In the rows, zero is written as 128.
Turns, then the turns between two rows, first turn first; the first pair answered:
turn Q_193:
[112 145 106 105 103 113 148 112 153 145 115 154 149 163 116 137  90 133
 109 141 145 109 129]  ->  [108 138 105 104 103 119 146 108 151 150 117 160 151 161 120 129  93 128
 107 138 145 111 125]
[123 129 126 130 106 113 141 133 137 122 138 124 134 146 117 141 114 122
 134 112 124 117 114]  ->  [119 124 118 133 109 119 138 126 130 128 142 132 133 145 125 130 114 115
 124 106 125 116 110]
[138 108 122  95 132 153 155  93 130  87 163 104 114 125 134 134 171 105
 137 107 119 128  88]  ->  [141 116 129  94 128 144 157 102 132  78 161  93 111 126 124 149 166 115
 144 115 118 128  93]
turn Q_31:
[122 143 122  98 107 120 149 128 156 162 123 151 132 180 103 167  77 142
 126 100 156 122 131]  ->  [105  89 157 123 115 150 132 142 148 141 167 146 112 151 117 131 136 128
 142  65 112 162  90]
[162 166 110 113 167 159 108 130  79 142 104  96 160  91 172 136 142 150
 129 134 145 132 193]  ->  [173 174 120 148 114 123 118 129  84  93 146  45 119 112 142 167 108 141
 131  97 124 119 137]
[126 153  99 161 105 129 123 108 101 151 126 134 151 163 122 130  79 129
  99 102 146 127 127]  ->  [112 114 122 173 116 153 109 114  96 140 156 136 140 140 134 102 123 119
 111  78 118 155 105]
[123 137 147 108 146 121 120 170 123 131 112 122 145 122 102 166 142 160
 148 130 132 150 143]  ->  [125 138 151 118 134 112 122 169 123 119 124 110 135 125  95 172 133 158
 149 122 127 148 129]
turn Q_811:
[124 136 110 107 146 137 102 163  90 180 116 143 179 130 115 141 111 143
 116 108 144 146 152]  ->  [128 131 141 114 172 154  94 168  88 138 107 116 156  98 133 123 158 142
 144 146 125 152 157]
[122 116 126 136 123 126  98 117 117 177 136 130 120 124 138 135 142 101
 126 107 100 121  92]  ->  [124 114 135 139 131 131  97 120 114 165 135 119 113 116 141 134 154 103
 134 116  95 122  92]
[139 138 160 110 137 124 141 151 148 141 105 141 141 145 113 136 150 144
 161 129 128 142 146]  ->  [141 139 150 108 131 121 140 152 147 152 107 146 147 152 109 142 137 143
 152 122 131 141 143]
[162 117 120 143 190 158  65 110  40 105 142  54 111  71 157  90 167 129
 111 134 107 112 127]  ->  [112  81 115 105 154 162 104  43 152 114 138 145 113 129 171  33 198 114
 100 169 137 110 121]
turn Q_981:
[135 113  97 139 118 143 124 122 102 152 131 145 132 116 130 112 114 110
 104 102 125 134 124]  ->  [144 121 104 154 118 140 122 121  93 126 134 118 114 106 133 115 117 108
 113 110 116 127 115]
[126 118 137 132 161 139 135 133 121 105 118 119 115 106 145 103 174 136
 152 135 105 132 132]  ->  [109 106 124 115 154 141 139 131 135 140 118 160 140 123 143  98 171 138
 139 123 119 140 140]
[117 104 148 121 154 154 136 127 176 106 117 156 104 118 151  83 209 124
 150 188 128 147 138]  ->  [109  97 148 120 146 153 139 121 186 112 125 167 107 126 149  79 207 123
 146 180 128 148 130]
Pairs:
Each pair is two turns apart.
[101  85 160 125 115 140 124 110 174  86 141 130 113 135 146  81 182 116
 146 149 110 144  98]  ->  [ 92  85 113 105 101 131 122 115 160 166 149 178 164 163 130  98 127 115
 104  94 135 150 109]
Q_811 Q_31
[129 104 127 153 122 116 111 148  93 151 137 129 133 108 136 128 112 118
 125  73 103 139 102]  ->  [142 146 111 120 141 112 127 128 119 153  70 143 145 118 147 132 104 133
 129 153 144 106 161]
Q_811 Q_31
[116 126 140 146 142 122 132 148 114 132 109 114 127 126 106 134 143 148
 138 170 107 108 109]  ->  [109 125 121 137 123 111 137 138 124 158 116 139 143 151  96 140 116 144
 121 149 120 104 104]
Q_811 Q_811
[147 132 124 120 143 138 128 114 149  84 139 127  97 124 112 126 117 135
 149 153 102 132 127]  ->  [136 130 101 102 137 135 134 106 157 125 132 167 126 147 110 124 100 135
 129 141 122 132 137]
Q_31 Q_811
[125 133 100 133  99 135 135  93 155 103 138 137  85 129 120 115 114 118
 128 162 128 108 111]  ->  [118 121  78 128 101 140 123 106 136 153 150 165 115 132 116 120  95 120
 107 119 133 121 113]
Q_31 Q_811
[133 136 158 133 126 117 145 116 150  86 124 102 112 124 138 117 151 133
 152 153 129 125 136]  ->  [143 151 125 135 106  96 141 132 118 126 137 105 138 140 114 152  91 137
 123 100 139 119 133]
Q_811 Q_811
[111  92 133 119  87  96 157 130 208  64 146 158  83 174  99 149 147 136
 142 144 157 145 111]  ->  [126  88  78 161  99 117 139  72 147 103 161 165  79 164 139  99 109  86
  87 113 163 113  87]
Q_193 Q_193
[121 103 133 109 143 155 131 108 155 117 100 168 115 127 148 101 149 138
 147 155 119 123 132]  ->  [142 145 119 111 123 124 140 109 151 105  87 139 109 144 126 142 100 149
 142 161 131  97 140]
Q_31 Q_981
[146 157 116 129 146 116 132 138  90 141 101 109 136 118 122 159  89 141
 120 130 136 106 153]  ->  [144 144 149 143 139 118 139 124 119  83 111  85  97 109 131 139 127 134
 148 156 115 110 132]
Q_811 Q_31
[124 104 111 107 160 157 112 125 136 124 110 146 144 105 155 116 149 128
 115 130 125 161 106]  ->  [129 100 120 128 135 143 115 124 137  95 139 119 120 110 143 125 138 122
 119 108 108 162  75]
Q_31 Q_31
[138 127 104 163 155 151 118 115 105 110 132  96 119  97 174 100 164 108
 128 123 109 159 142]  ->  [131 127 103 161 140 143 134  90 135  95 131 107 106 115 175  87 165  99
 126 141 118 149 136]
Q_811 Q_981
[123 110 157 152 125 132  96 164  93 100 150  76  94 112 120 147 162 128
 155 107  96 117 117]  ->  [110 113 157 119 151 147 110 140 134 104 104 114 104 117 141 120 197 137
 164 176 122 110 161]
Q_811 Q_981
[134 155 120 122 154 124 131 110  96 142  87 129 161 110 134 135 127 128
 133 156 144 118 165]  ->  [120 112 130 161 126 131 126  90  95 123 152 123 129 113 137 104 138  96
 125  98 110 133  95]
Q_31 Q_193
[121 132 143 115 187 180 142 108 109 148  90 157 124  97 170  71 153 109
 131 165 137 129 151]  ->  [120 122 142 159 110 142 159  78 126 107 159 127  77 139 143  82 108  80
 114 105 115 113  69]
Q_811 Q_981
